0: [-0.5  1.7  1.2  2.2 -1.   1.7  1.7 -0.3 -0.7  0.7  0.1 -1.1  0.2  0.3
 -1.1 -0.1]
1: [-1.2  0.9 -1.7 -0.5  1.   1.6 -0.8  0.7  0.   0.1  0.9  0.6 -0.3 -0.1
  1.  -0.5]
2: [-2.  -1.8 -0.4  0.5  1.2  1.5  1.3 -1.9 -0.8 -0.6  0.7 -1.4  0.1 -0.8
 -0.9 -0.7]
3: [-0.5  0.7  1.1  1.4  0.4  1.3  1.  -1.4 -1.3  0.   0.2  1.5 -0.6 -0.1
 -0.4  0.1]
4: [-0.7  0.8  1.6  1.5  0.1  1.7  1.1 -2.2 -1.3  0.5  0.7  1.9 -0.1  0.2
 -0.8 -0.2]
5: [ 0.5 -1.3 -1.4 -1.2  1.6 -1.2 -0.9  0.4 -0.8  0.5  0.6 -0.8 -0.4  0.8
  1.  -2.7]
6: [-3.   0.9  1.2 -0.6  0.2  2.3  0.   0.2  0.3 -0.2  1.8  0.5 -0.7  0.4
  0.5  0.4]
7: [ 0.9  1.1  0.2  0.  -0.7 -0.3  0.1  1.   0.5 -0.4 -1.  -1.4 -0.8 -0.4
 -0.9  0.4]
8: [-1.4 -0.4 -0.7  0.2  1.4  1.3  0.6 -0.3 -0.8 -0.9  0.8 -1.4  0.5  0.4
  0.6  0.9]
9: [ 3.1  1.  -0.3 -0.9 -0.8 -2.  -1.7 -0.4  0.1  1.3 -0.2  1.3 -0.3  0.9
  1.  -0.1]
10: [ 0.1  0.3  0.   0.8  0.   1.   0.3  0.7 -0.4 -0.3  0.1 -1.4  1.2  0.2
 -0.1  0.9]
11: [ 0.2  0.1 -0.3 -0.5  0.   0.4  0.6 -1.7  0.1 -0.8 -0.1 -1.9 -1.   0.
  0.6 -1.9]
12: [-1.2 -0.6 -0.3 -0.2  1.2  2.4  0.3 -1.3 -0.7  0.  -0.2  2.1  1.3 -0.5
  0.5 -0.7]
13: [ 0.5  0.   0.1 -1.1 -0.1 -0.6 -0.8 -1.   1.   0.2 -0.1  1.1 -1.6 -0.2
  0.2 -0.4]
14: [-0.1  0.9  1.7  2.   0.2  1.3  1.  -0.4 -1.   0.9 -0.1  2.4  1.4  0.6
 -0.5  1.9]
15: [-0.2 -1.1 -2.2 -0.5 -0.8 -0.8 -0.5  0.8  0.8  0.4 -0.5  0.5 -0.7 -1.2
  1.4 -0.3]
16: [-0.3  0.8  0.6 -1.3  0.3 -0.9  0.9 -0.4  1.2 -0.3  0.5  0.8 -0.2  0.7
  0.9 -0.7]
17: [-0.3 -0.9 -1.9 -1.   0.8 -0.7 -0.6 -0.2 -0.5 -1.3  0.3  0.2 -0.1  0.9
  0.6 -2.2]
18: [-0.7 -0.3 -0.6 -1.   0.7 -0.3 -0.1 -0.5  0.4 -0.9  0.3 -0.8 -1.5  0.
  0.  -1.7]
19: [ 0.  -0.1  0.7 -0.6  0.6 -0.4  0.   2.4 -1.6  0.7  0.4  1.2  1.7  1.6
  0.9 -1.2]
20: [-1.5 -1.5 -0.7 -0.1  1.7  1.2  0.2 -1.8 -0.9 -0.8  1.1 -1.3 -0.7  0.
 -0.9 -1. ]
21: [-0.2  0.   0.6  0.5  0.9 -0.7  0.2 -1.5 -1.7 -0.8  1.1  1.3 -0.3  1.8
 -0.2 -0.7]
22: [ 0.5  0.6 -1.   0.  -0.9 -1.2 -0.3  1.1  1.1  0.  -0.5 -0.1 -0.9 -1.
  0.6  0.8]
23: [-1.1  0.4  0.   1.5 -0.1  0.5  1.1  1.7 -0.6 -0.3 -1.5 -1.6  1.2 -0.3
 -1.4  0. ]
24: [ 2.6  0.9 -1.5  0.9  1.  -2.2 -2.3  0.6 -0.8  0.5 -1.5  0.4 -1.6  1.5
  0.   0.8]
25: [-1.4 -1.6 -0.7  0.2  0.5  1.3  1.  -2.  -0.7 -1.4  0.5 -1.9 -1.  -1.5
 -1.  -0.8]
26: [-0.5  0.2 -0.4  0.4 -2.3  0.1  0.7  0.   1.2  0.   0.4  0.1 -0.8 -1.6
  0.4  0. ]
27: [-1.4 -0.9 -1.3 -0.4  1.4 -0.1  0.7 -1.  -1.2 -0.9  0.3 -1.2 -0.9 -0.4
  0.1 -2.1]
28: [-0.6  0.6 -0.7 -1.2  0.   0.5  0.8 -1.4  1.8 -1.7 -0.8 -1.1 -2.3 -1.1
 -0.1 -0.3]
29: [ 1.1  0.4  0.3  0.3 -0.7 -0.6  0.3 -0.8  0.4 -0.6 -0.8 -0.3  0.9 -0.7
 -0.5  1.1]
30: [ 0.  -0.6 -0.5 -1.7 -0.2 -1.4 -0.5 -0.6 -0.1 -0.2  0.9  1.4  0.6  0.6
  1.3 -1.7]
31: [-0.5 -0.5 -1.  -1.6  0.5 -0.5 -0.8  0.1  1.  -0.7  0.1 -0.4 -1.4  0.1
 -0.1 -0.8]
32: [-1.3  0.5 -0.2  0.6  0.8  0.5  1.1 -0.7  1.  -1.3 -0.2  0.  -0.3  0.1
  0.3  1.4]
33: [-0.2 -1.2  0.6  0.1  1.   0.5  1.2 -1.6 -0.3 -0.6 -0.6  1.   1.8 -0.1
  0.5 -0.8]
34: [-0.1 -1.7 -2.6  0.2 -0.4 -1.1  0.5  2.2  0.2 -1.  -1.4  1.   1.5 -2.3
  0.6 -0.1]
35: [-0.2 -0.5 -0.8 -1.4  0.4 -0.4 -0.5  0.1  0.7 -0.8  0.2 -0.9 -1.8 -0.7
 -0.2 -1.1]
36: [ 0.3 -0.7  1.7 -0.8 -0.9 -0.5  0.4  2.  -0.1  0.  -0.8  0.8  0.7  0.1
  0.1  0.7]
37: [-0.4 -0.3 -0.2  0.3 -0.3  0.1  0.5  0.4 -0.2  0.1 -0.3 -0.2  0.  -0.6
  0.7  0.3]
38: [-0.5 -0.1  0.6  0.4  1.   1.2 -1.9  0.3 -1.   1.1  0.8  0.9 -1.3  1.6
 -0.1 -0.1]
39: [ 0.8  0.8  0.6 -0.3  1.7  1.2 -1.1  0.2  0.2  0.8 -0.7  0.8  0.6  0.9
 -0.2  0.5]
40: [-0.7 -1.3 -0.2  0.3 -0.5  0.2  1.   0.7  0.   0.3 -0.6  0.1  0.7 -1.
  0.5  0.6]
41: [-0.6  0.9 -0.5 -1.3  0.6  0.3 -1.6  1.6  1.1  0.8  0.2  0.4  0.3  1.1
  1.2  0.1]
42: [-0.2 -0.8  2.3  0.1 -1.4  0.   0.8  1.6 -0.3  0.1 -0.7  1.3  0.6 -0.7
 -0.1  1. ]
43: [-2.1 -0.1 -0.9  0.1 -1.5  0.7  0.1 -1.   0.2 -1.4  1.1 -0.7 -1.1 -0.2
 -0.1 -2.1]
44: [ 0.8 -0.2 -1.4 -0.1 -1.  -0.9  0.2  0.5  1.  -1.1 -0.9 -0.5  0.1 -1.3
  0.   0. ]
45: [ 0.6  0.3  1.2 -0.7  0.8 -0.7 -0.2  2.4 -1.6  1.3  0.4  0.7  1.9  1.7
  0.3 -1.2]
46: [ 1.   0.8  0.8  1.1 -0.3  0.   0.4 -0.4 -0.6  0.9  0.1  0.8  0.   0.3
 -0.1  2.4]
47: [-0.5  0.  -1.5 -0.4  0.1 -0.8 -0.6  0.9  0.1 -1.  -0.8 -0.9 -0.6  1.7
 -0.2 -1. ]
48: [ 0.3  0.7 -0.1 -0.1  0.  -0.3 -0.3 -0.4  0.6 -0.5 -0.3  0.4  0.1  0.9
  1.4 -0.8]
49: [-0.2  1.   1.4  0.8  0.2  0.8  0.   1.2  0.6  0.6 -1.   0.1  0.4  0.4
 -0.2  1.3]
50: [-1.3 -0.9  1.  -0.3  1.6  0.   0.4  0.  -0.8 -0.7  0.7  0.1 -0.1  1.4
 -0.2 -0.2]
51: [-1.1  0.   1.2  0.4  1.5  0.7  0.5 -1.5 -1.5  0.2  0.1 -0.1  0.1  2.1
 -0.4 -0.9]
52: [ 1.8  0.1 -0.6 -0.7 -1.1 -0.8 -0.8 -0.8  0.   0.4 -0.8  0.   1.   0.5
  0.2 -1.4]
53: [-0.8  0.   1.5  0.8  1.   1.2  1.2 -1.  -0.3 -0.2  0.5 -0.1  0.   0.
 -0.7  1.2]
54: [ 0.2  0.5 -0.1  0.5 -0.6 -0.1 -0.3  0.   0.8 -0.1 -0.4 -1.  -1.7 -0.3
  0.   0.9]
55: [-0.2 -0.3  0.2  0.   0.3 -1.1  0.2 -1.  -1.6 -1.   0.9  1.1 -0.6  0.9
  0.1 -1. ]
56: [-0.7 -1.1  0.2  0.1  0.2 -0.7  1.2  0.2  0.1  0.6  1.3 -1.8  0.9  0.2
 -1.3 -0.8]
57: [ 0.9  0.5  0.6  1.1  1.   1.3 -0.3  0.2 -0.3  0.1 -0.1 -0.5  1.5 -0.1
 -1.2  3. ]
58: [ 0.  -0.9 -2.5 -1.9  1.8 -1.7 -1.6  0.8  0.   0.2  0.9 -1.7 -1.   0.8
  0.7 -2.6]
59: [ 0.  -1.5 -0.8 -1.5  0.7 -1.1  0.   0.9 -0.1  0.2  0.   0.1  0.9  0.
  1.1  0. ]
60: [ 0.2  1.1  1.   0.5 -0.2 -1.3  0.3 -0.7  0.9 -0.5 -0.5 -0.1 -1.5  0.5
 -0.6  0.2]
61: [ 0.7  0.2  0.4  0.3  0.2 -0.5 -0.6  1.1  0.9  0.7 -1.7  1.8  0.6  0.3
  0.1  1.1]
62: [-0.6  0.6  1.   1.   0.4  1.5  0.8 -1.4 -1.2  0.1  0.1  1.4 -1.  -0.3
 -0.3 -0.3]
63: [ 0.4 -0.4 -2.5 -0.4 -0.6 -1.5  0.2 -1.3  0.8 -0.8 -0.4 -1.6 -0.8 -0.8
  0.3 -1.4]
64: [-0.5 -1.2  0.3 -1.4  0.1 -1.2 -0.3  0.1 -0.3 -0.5  0.5  1.2  0.5  1.2
  0.9 -0.9]
65: [ 1.7 -1.   1.4  0.   1.  -0.4 -0.9  0.3 -0.5  0.9  0.2  1.5  0.7  0.8
  0.   2. ]
66: [ 2.   1.1 -1.1 -0.7 -0.5 -0.9  0.3 -0.2  1.8 -1.  -2.2 -1.1  1.1 -1.2
  1.1  1.6]
67: [ 0.2 -1.3  1.2  1.3 -2.1 -0.5  0.8  0.3 -0.3  0.5  0.3  0.4 -1.1 -1.5
 -0.5  0.4]
68: [-0.4  0.2 -0.2  0.2  0.8  0.4 -0.8 -0.4 -0.1 -1.5 -1.  -0.1 -1.5  0.4
  0.4  0.6]
69: [-1.1  0.5 -0.7 -0.6 -0.6 -0.2  0.7  0.4  1.2  0.1 -0.1 -1.3 -0.8 -0.6
  0.1 -1. ]
70: [ 0.1 -1.1  0.3 -1.3  0.1 -1.9 -0.8  0.8  0.1  0.2  0.8  1.2  0.4  1.3
  0.9 -0.9]
71: [-1.9 -0.5 -0.4  0.1  2.3  1.4  0.   0.4 -0.7 -0.3  0.6 -1.4  1.3  1.2
  0.2  0.8]
72: [ 1.  -0.8 -1.3 -2.1 -0.3 -0.3 -0.3  1.1  0.6 -1.  -0.4 -1.   1.1 -1.4
  0.7 -1. ]
73: [-0.2  0.9  0.8  1.7 -0.2  0.9  0.9 -1.8 -1.3  0.3 -0.1  1.6 -0.6 -0.6
 -0.7 -0.4]
74: [ 0.3  0.3  0.5  0.9  0.7 -0.2  0.   0.8 -0.6  0.9  0.4 -0.1 -0.4  0.1
 -0.5  1.4]
75: [-0.6 -0.7 -0.1 -0.1 -0.6  0.   0.6  0.9  0.1  0.4 -0.3  0.1  0.  -0.2
  0.5  0.5]
76: [-0.8 -1.1  0.2 -0.1 -0.2 -0.7  1.1  0.3  0.   0.8  1.3 -1.8  0.8  0.2
 -1.5 -0.5]
77: [ 3.1  0.6 -0.4 -1.  -1.1 -1.8 -1.5 -0.8 -0.1  1.   0.1  1.3 -0.1  0.9
  0.7 -0.4]
78: [ 0.4  0.2 -0.1 -1.2  1.3 -1.   0.2  1.1  1.   0.7 -0.6 -0.5  1.1  0.4
  0.1 -0.7]
79: [ 0.5  1.5 -1.1  0.5  0.   0.6 -0.5 -0.6  0.9 -1.  -0.7  0.9  0.5  0.7
  1.   2.1]
80: [ 2.1  0.7  0.7 -1.6 -0.1 -1.9 -0.9  0.1  0.3  0.5 -1.5  1.2  0.   0.3
 -0.4 -0.6]
81: [-2.4 -0.4 -0.5 -0.3 -0.8  1.4  0.4 -1.6 -0.3 -1.2  1.2 -0.6 -0.9  0.3
 -0.1 -2.1]
82: [ 0.3  0.   0.4 -0.5  0.8 -0.6 -0.9 -1.1 -0.6  0.2  0.1  1.3 -1.2  1.2
  0.4 -1.6]
83: [ 0.3 -0.8  0.5 -0.7 -1.6 -1.8  0.9 -1.7 -0.2 -1.8  1.1 -1.3 -1.4 -0.5
 -0.3 -1. ]
84: [ 2.2  1.5 -0.3  0.2 -0.9 -1.5 -1.5  3.6  2.2  1.6 -1.2  0.6  0.2 -0.5
  0.6  1.8]
85: [ 0.2 -0.3  0.1  0.9  1.   0.4  0.3  1.9  0.8  0.8 -1.1  0.3  1.2 -1.
 -0.8  1.9]
86: [ 0.   0.1  0.9 -0.4  0.1  0.   1.1 -3.2  0.1 -1.6  0.3 -1.1 -0.7 -0.2
 -0.8 -0.4]
87: [ 0.  -0.4 -0.7  0.2  1.4  0.5 -0.7  0.2 -0.8 -0.6 -0.2  2.  -0.1 -0.3
  0.4  0.9]
88: [ 2.2  1.6 -0.7 -0.2 -0.5 -1.3 -1.5  2.5  2.1  1.  -1.   0.4 -0.1 -0.1
  0.6  1.7]
89: [ 1.   2.6  0.7 -0.2  0.3 -0.7 -0.1 -0.4  0.3  0.6  0.2 -0.7 -0.6  1.
 -0.3 -0.7]
90: [-0.3 -0.2  0.1  0.4  0.3  1.3  0.2  1.3  0.4  1.9 -0.2  0.6  1.3 -0.9
 -0.1  1.4]
91: [-0.6 -0.3 -0.3 -0.9  0.8  0.1 -0.9  0.1  0.5 -0.5 -0.4 -0.8 -1.3  0.3
 -0.3 -0.6]

[ 0.7 -1.7  0.5  0.4 -1.   1.4 -1.5 -1.5 -0.1  1.7  1.3 -0.3 -0.4 -1.2
 -1.5 -1. ] 67
[ 0.4  0.4  0.8  0.8  0.8 -0.1 -0.1  0.6 -0.2  1.  -0.1 -0.8 -0.3  0.1
 -0.5  1.3] 74
[-1.6 -1.7 -1.5 -0.6  1.  -0.4  0.5 -1.  -1.4 -1.9  0.5 -1.8 -0.9 -0.6
  0.  -1.8] 27
[ 0.   0.   1.6  0.7  0.5  1.5 -1.   0.6 -2.1  1.7  0.8  0.9 -1.2  1.2
 -0.5  0.2] 38
[-0.3  1.2  1.6 -1.   1.2  1.2 -0.6 -0.1 -1.2 -0.1  0.4 -1.1 -0.1  2.5
  0.1 -1.2] 51
[-0.6 -0.1  0.6  0.   1.   1.4 -1.4  0.3 -0.7  0.8  0.4  0.5 -1.4  1.3
  0.1  0.4] 38
[-0.5 -0.9 -1.4  0.3  1.  -1.  -1.5 -0.1 -0.4 -1.7  0.1  0.9 -1.7  1.1
 -0.1  0.8] 68
[-0.6  0.6  0.4  1.1  0.   0.4  1.1  1.8 -0.1 -0.2 -1.9 -1.4  1.  -0.2
 -1.2  0.7] 23
[-0.6  0.5 -0.1 -0.2 -0.9  0.6 -1.1  1.5  0.6  1.   0.5 -0.7 -0.6 -0.8
 -0.7 -1.7] 69
[ 0.4  1.4 -0.5  0.1 -1.1 -1.3  0.2  1.4  1.1 -0.1 -0.2 -0.7 -1.2 -1.3
  0.3  1. ] 22
[ 0.  -0.1  0.2  0.7  0.6 -0.1 -0.5  0.6 -0.3  0.9  0.4 -0.7 -0.5  0.7
  0.   0.7] 74
[-1.2 -1.2 -0.9 -0.6  1.2  0.2  0.2 -0.7 -1.3 -1.1  0.6 -1.1 -0.6 -0.2
  0.  -1.9] 27
[ 0.7 -0.7 -0.1 -1.6  0.6 -0.4  0.7 -1.4 -0.4 -0.1  0.4 -1.5  0.9  0.7
  0.1 -1.5] 11
[ 0.5  0.4 -0.5 -0.9 -0.8 -0.4 -1.3  1.6  1.3 -0.3 -1.3 -0.4 -1.2 -1.4
  1.1 -0.5] 22
[ 0.1  1.  -0.2  0.3  0.3  0.2  0.1  0.7  0.3  0.6  0.3 -0.8  1.2  1.1
 -0.1  0.4] 10
[ 1.3  0.6  1.3  0.5  0.4  1.  -0.7  0.7  0.8  1.2 -1.1  0.1  0.2 -0.3
 -0.8  1.8] 49
[ 1.1 -2.  -1.6 -0.6  0.5 -1.4 -0.7 -0.5  0.2 -0.6 -1.1  0.3 -0.9 -1.
  1.5 -0.2] 15
[ 0.8  0.9 -0.9  0.3 -1.3 -0.8 -0.7  1.6  1.1  0.4 -0.6 -1.3  0.4  0.8
 -1.2 -0.5] 7
[ 1.6 -0.8 -1.   0.  -0.8 -1.6 -0.8 -1.9  0.4 -0.3 -0.4  2.5 -0.6 -1.5
  0.5  0.6] 13
[ 2.1  0.6  2.6  0.2 -1.5 -0.2 -0.1  1.1 -1.3  2.3  0.5  0.3  2.3  1.3
 -1.4 -0.7] 45
[ 1.4  0.7 -0.7 -0.7  0.8 -1.  -0.4  2.3  0.6  0.6 -0.1 -0.7  1.2 -0.1
  0.7  0.5] 78
[ 0.4 -0.4  0.2 -1.1 -1.1 -1.9  0.9 -1.3  0.6 -1.7  0.9 -1.7 -1.3 -0.7
 -0.2 -1. ] 83
[ 0.1 -0.1 -0.4  0.5 -0.8 -0.9 -0.2  1.1  1.   0.3  0.3  0.1 -0.5 -0.6
  0.1  2. ] 22
[-0.9  0.1  1.7  0.1  1.6  1.2  0.6 -1.6 -1.7  0.8  0.  -0.2  0.   2.3
 -0.3 -1.7] 51
[ 0.3 -0.3  0.   0.5  1.5 -0.8 -0.6  1.  -0.3  0.8  0.   0.3  0.   0.6
  0.1  1.1] 74
[ 0.2 -1.   2.3  0.  -1.6 -0.3  0.7  0.8 -0.6  0.4  0.   1.7  0.5 -0.3
 -0.7  0.5] 42
[ 0.8  2.2  0.6 -0.7  0.1 -0.8 -0.4 -0.6  0.6  0.7 -0.1 -0.5 -1.2  0.9
 -0.3 -0.8] 89
[-1.1 -1.2 -1.3 -0.3  0.6 -0.2  0.8 -1.  -1.2 -1.3  0.5 -1.8 -0.7 -0.4
  0.  -2.1] 27
[-1.6  0.1  0.7 -0.9  1.2  1.3  0.3 -1.5 -1.1  0.3  0.7 -0.5 -0.5  1.6
 -0.1 -2.4] 51
[ 0.5  2.   0.3 -0.4  0.2 -0.7 -0.8  0.1  0.6  1.2  0.2 -0.4 -1.4  1.2
 -0.2 -0.9] 89
[-0.3  0.6  1.9  1.5 -1.   1.9 -0.6 -0.6 -0.6  1.5  1.3 -0.8 -0.2  0.5
 -2.  -0.5] 0
[ 0.1  0.7 -1.1 -0.1 -0.4 -0.6  1.2  0.   0.8 -0.3 -0.9 -2.  -0.7 -0.5
  0.2 -1.1] 69
[ 1.1  0.4 -0.7  0.2  0.2  0.4 -1.1 -1.7 -1.1  0.6  0.   2.4 -0.1  0.5
  1.1 -0.8] 82
[ 0.5  0.2  0.4  1.1  0.7 -0.4  0.1  0.8 -0.4  0.7 -0.2  0.8 -0.1  0.2
 -0.2  1.5] 74
[ 0.5  0.2  0.1  0.7  0.7  1.2 -1.1  0.8 -1.6  1.8  0.7  1.2  0.3  0.8
 -0.4 -0.6] 38
[-0.2  1.8  1.6  2.9 -1.3  1.3  1.7 -0.7 -0.8  1.   0.2 -0.6 -0.1  0.4
 -1.4  0.1] 0
[ 1.2  0.  -2.6 -0.3 -1.4 -2.   0.1 -0.5  1.1  0.3 -0.3 -1.3 -0.8 -0.6
  0.3 -1.1] 63
[ 0.2  0.8  0.1 -0.4  0.8 -0.5 -0.5  0.   0.4 -1.9 -1.6 -0.2 -1.3  0.1
  0.4  1.1] 68
[-0.7 -0.5 -0.3  0.  -2.   0.5 -0.3  0.8  1.1  1.2  0.9 -0.3 -0.4 -1.2
 -0.1 -0.2] 26
[ 0.9  1.4 -1.   0.4 -1.1 -0.3 -1.   0.9  1.3  0.2 -0.5 -1.5 -0.1  1.3
 -1.4 -0.1] 7
[ 0.1 -0.9  1.9  0.1 -1.6 -0.4  1.   0.8  0.  -0.3 -0.6  0.6  0.4 -1.2
 -0.1  0.6] 42
[-0.3 -0.1  0.1  0.1  1.5  1.5 -2.6  0.7 -0.4  0.7  0.5  1.8 -0.7  1.2
  0.   1. ] 38
[ 0.  -1.4  0.  -0.1  1.1  1.6 -1.4  0.  -0.8  0.4  0.7  0.2 -0.9  0.2
 -0.2 -0.1] 38
[ 0.3 -1.3 -1.9  0.9  0.2  0.4 -1.1 -1.1 -1.2 -1.8 -1.  -1.  -0.9 -0.3
 -1.2  0.2] 68
[-1.3 -0.3  1.9  1.   0.9  0.6  0.6  2.  -1.7  0.6  0.8 -1.1  0.7  1.6
 -1.1 -0.3] 50
[ 0.7  0.3  1.   1.4 -0.5  0.  -0.6  0.7 -0.2  1.5  0.7 -0.1 -0.2 -0.1
 -1.3  1.4] 74
[ 2.   1.2 -1.6 -0.5 -0.7 -0.9  0.1 -0.1  1.6 -1.3 -2.2 -1.1  1.2 -1.
  1.2  1.7] 66
[-0.1  0.7 -0.6  1.2  1.5 -1.4  0.1 -0.2 -1.  -2.3 -1.3  0.5 -1.   1.4
 -0.6  1.7] 68
[-0.9 -1.2 -0.7  0.2  1.5  0.2  0.2 -0.3 -0.3 -0.3  0.  -0.5  1.  -0.1
  0.2  0.8] 8
[-0.8  0.3 -1.8 -1.1 -0.7  0.5 -0.2 -1.2  1.9 -2.5 -0.5  0.1 -0.9 -1.8
  1.4  1.4] 28
[-0.9 -0.5  0.   0.  -2.4  0.4  0.5 -0.4  0.6  0.5  1.1  0.4 -0.6 -1.2
  0.6 -0.3] 26
[ 1.1  0.3 -0.3  0.  -0.2 -1.3 -1.6 -0.3 -0.1  0.3  0.   0.3 -0.9  0.7
 -0.5  0.2] 13
[ 0.4 -1.6 -0.6  0.1  0.9  0.8 -1.9  0.9 -0.5  1.1 -0.7  1.8  0.6 -0.8
  0.6  0.4] 87
[ 0.1  0.3 -0.1 -0.4 -0.1 -0.3 -0.6 -1.5  0.8 -0.8  0.1  0.9 -2.2 -0.4
  0.2 -0.7] 13
[ 0.5  0.3 -0.1 -0.9  0.7 -0.3 -0.6 -0.6 -1.6  0.3 -0.3 -0.5 -0.4  2.3
  0.7 -1.2] 82
[ 0.5  0.6 -0.1  1.1  1.2  0.  -0.6  1.  -1.  -1.  -2.6  0.3 -0.8  0.8
 -1.1  0.9] 68
[ 0.2 -1.8 -1.9 -1.  -0.5 -1.3 -0.6  1.   0.  -0.4  0.6  0.4 -0.9 -1.5
  1.7  0.4] 15
[ 0.9  0.2  0.3  0.9 -0.4 -0.4 -0.3  1.2  0.9  0.  -1.7  1.5  0.8 -0.1
 -0.1  1.9] 61
[-0.3 -0.3  1.4 -0.7  1.2  0.6 -0.8 -1.6 -0.9  0.7  0.3  2.4 -0.7  1.8
  0.7 -0.2] 82
[-0.2 -1.  -0.1 -1.  -1.7 -1.3  1.1 -1.9 -0.1 -2.1  1.2 -1.4 -1.2 -0.8
  0.2 -1.2] 83
[-0.8  0.8 -0.4  1.   0.1  0.1  0.9  1.6 -0.3 -0.7 -1.6 -1.2  0.9  0.1
 -0.4  0.4] 23
[ 0.8 -1.3  0.2 -1.7 -0.3 -1.  -2.1  1.8 -0.2  1.2  1.5 -0.2  0.3  0.8
 -0.3 -0.7] 70
[-1.1 -0.2  2.1  0.5  1.6  1.   0.9 -1.4 -2.   0.6  0.  -0.3  0.1  2.
 -0.5 -1.2] 51
[ 0.5 -0.8  0.4 -1.4 -1.4 -1.4  1.3 -1.9  0.  -1.8  1.  -1.1 -0.8 -0.9
  0.  -1.4] 83
[-0.5 -1.  -0.5 -0.8  0.7  1.4  0.5 -0.8 -0.2  0.2 -0.2  2.   1.1 -1.
  0.4 -1.1] 12
[-0.5 -0.5  0.7  0.   0.5  0.8 -1.8  0.3 -1.1  0.8  0.6  0.7 -1.1  1.6
  0.1  0.2] 38
[ 0.9  0.2  1.5  0.4  0.   1.1 -0.7  0.5  0.9  1.  -0.6  0.2 -0.2 -0.6
 -1.1  1.6] 49
[-0.8 -0.8 -0.2 -0.7  0.5  1.8  0.1 -0.3 -0.4  0.3  0.1  2.3  1.9 -0.8
  0.6 -0.3] 12
[ 2.   1.6 -1.7 -0.5 -0.1 -0.8  0.4 -0.6  1.4 -1.4 -2.3 -0.5  1.7 -0.9
  1.7  1.4] 66
[-0.7  0.4 -0.4  1.1  0.1  0.4  1.   1.5 -0.5 -0.3 -1.5 -1.   0.8  0.
 -0.6  0.5] 23
[-1.2 -0.7  0.6 -1.   1.2  1.   0.3 -2.  -1.2  0.1  1.   0.9  0.   1.5
  0.4 -2.2] 51
[ 0.7  1.2 -0.3 -0.1  0.1 -0.8 -1.1 -0.4  1.4  1.2 -0.2  1.  -1.5  0.6
  0.6  0.7] 13
[ 0.7  0.1  0.9  0.9  0.3 -0.2 -0.7  1.3  0.6  0.6 -1.5  1.7  0.7  0.5
  0.1  1.4] 61
[ 0.4 -0.5 -0.3 -1.2 -0.1 -0.3 -0.6 -1.9  0.2 -0.7  0.3  0.7 -1.6  0.
  0.6 -0.8] 13
[ 1.   0.2  0.7  0.2  0.4 -0.6 -0.3  0.9 -0.7  0.5  0.4 -0.4 -0.4  0.5
 -0.4  0.9] 74
[ 0.3  0.9 -1.   0.4 -0.8 -0.1  0.7  1.4  0.9  0.9 -0.5 -0.4 -0.6 -1.9
  0.8  1.2] 22
[ 0.2 -0.5  0.2 -0.5 -1.4 -1.   1.2 -2.3  0.  -1.8  0.9 -1.6 -0.9 -1.2
  0.2 -0.9] 83
[-0.4 -0.6  2.5  0.3 -1.6  0.   1.4  0.8 -0.4 -0.3 -0.5  1.   0.4 -0.6
 -0.2  0.9] 42
[-1.  -0.5 -0.7 -0.6  0.6  1.9  0.2 -0.7 -0.3  0.2 -0.2  1.9  0.9 -1.
  0.4 -0.6] 12
[ 0.  -0.1  0.4 -1.4  1.5 -0.8  0.4 -1.2 -0.2 -1.3  1.1 -0.6  0.1  1.4
  0.1  0.2] 50
[-0.4 -0.5  0.2 -1.7  1.2  0.4 -0.5 -1.6 -1.   0.1  0.7  0.4 -0.4  1.7
  0.5 -3.1] 82
[ 0.9  0.4  0.4  0.8  1.2 -0.7  0.4 -0.5 -1.1  0.  -0.4 -1.8  1.3  1.4
 -0.9  0.3] 10
[ 0.5  1.9  1.2 -0.4  0.2 -0.8 -0.1 -0.2  0.1  0.5  0.2 -0.5 -1.   0.7
 -0.6 -0.7] 89
[ 0.3 -0.3  0.2 -1.2 -0.6 -0.7 -0.6 -1.2  1.  -0.2 -0.2  1.2 -1.8 -0.8
  0.5 -0.6] 13
[ 0.4 -1.   0.  -0.8 -1.8 -1.9  1.1 -1.9  0.2 -1.6  0.9 -1.1 -1.  -1.3
  0.  -1. ] 83
[ 1.   0.   0.5  0.5  0.4 -0.5 -0.4  1.3  0.5  0.9 -1.6  1.5  1.2  0.
  0.2  1.2] 61
[-0.6 -1.1 -0.2 -1.1 -0.8  0.2  0.2 -1.2  0.1  0.6  1.5  0.5  0.3 -0.2
  0.8 -2.9] 30
[ 0.4  1.6 -1.2  0.7 -1.2 -0.5 -0.1  1.5  1.2  0.5 -0.4 -1.8  0.9  0.6
 -0.8 -0.2] 7
[ 0.5 -0.7 -0.2  0.5  0.5  0.8  0.7 -1.2 -0.8  0.3 -0.4  0.1  0.  -0.9
  0.4 -0.4] 37
[ 1.1  0.3  0.   0.1  0.6 -0.4 -1.1  1.2  0.6  0.3 -1.2  0.9  0.8  0.3
  0.2  1.5] 61
[-0.4 -0.9  2.1  0.2 -0.8  0.2  0.7  1.4 -0.1  0.  -0.8  1.3  0.8 -0.5
 -0.3  1.3] 42
[ 0.4  1.2 -0.7 -0.5  0.1 -0.5 -0.7  2.1  0.5  1.1 -0.7 -0.1 -0.2  0.5
  1.1 -0.3] 41
[ 2.7  1.9 -0.8 -0.2 -0.3 -1.6 -1.4  0.8  1.3  1.  -0.8  1.9 -0.8 -0.2
  0.8  2.3] 88
[-0.5  0.  -0.1 -0.3  1.1  0.6 -0.9  0.2  0.1  0.   0.4 -0.6 -0.6  0.9
 -0.4 -0.4] 91
[ 2.   0.9  0.4 -1.3  0.3 -1.6 -1.2  0.8  1.   0.6 -1.2  1.1  0.   0.4
 -0.8 -0.1] 80
[ 0.2 -0.6 -1.1 -0.3 -1.3  0.   0.4 -1.2  0.2 -0.9 -0.9 -0.3  0.  -1.8
  0.  -0.3] 44
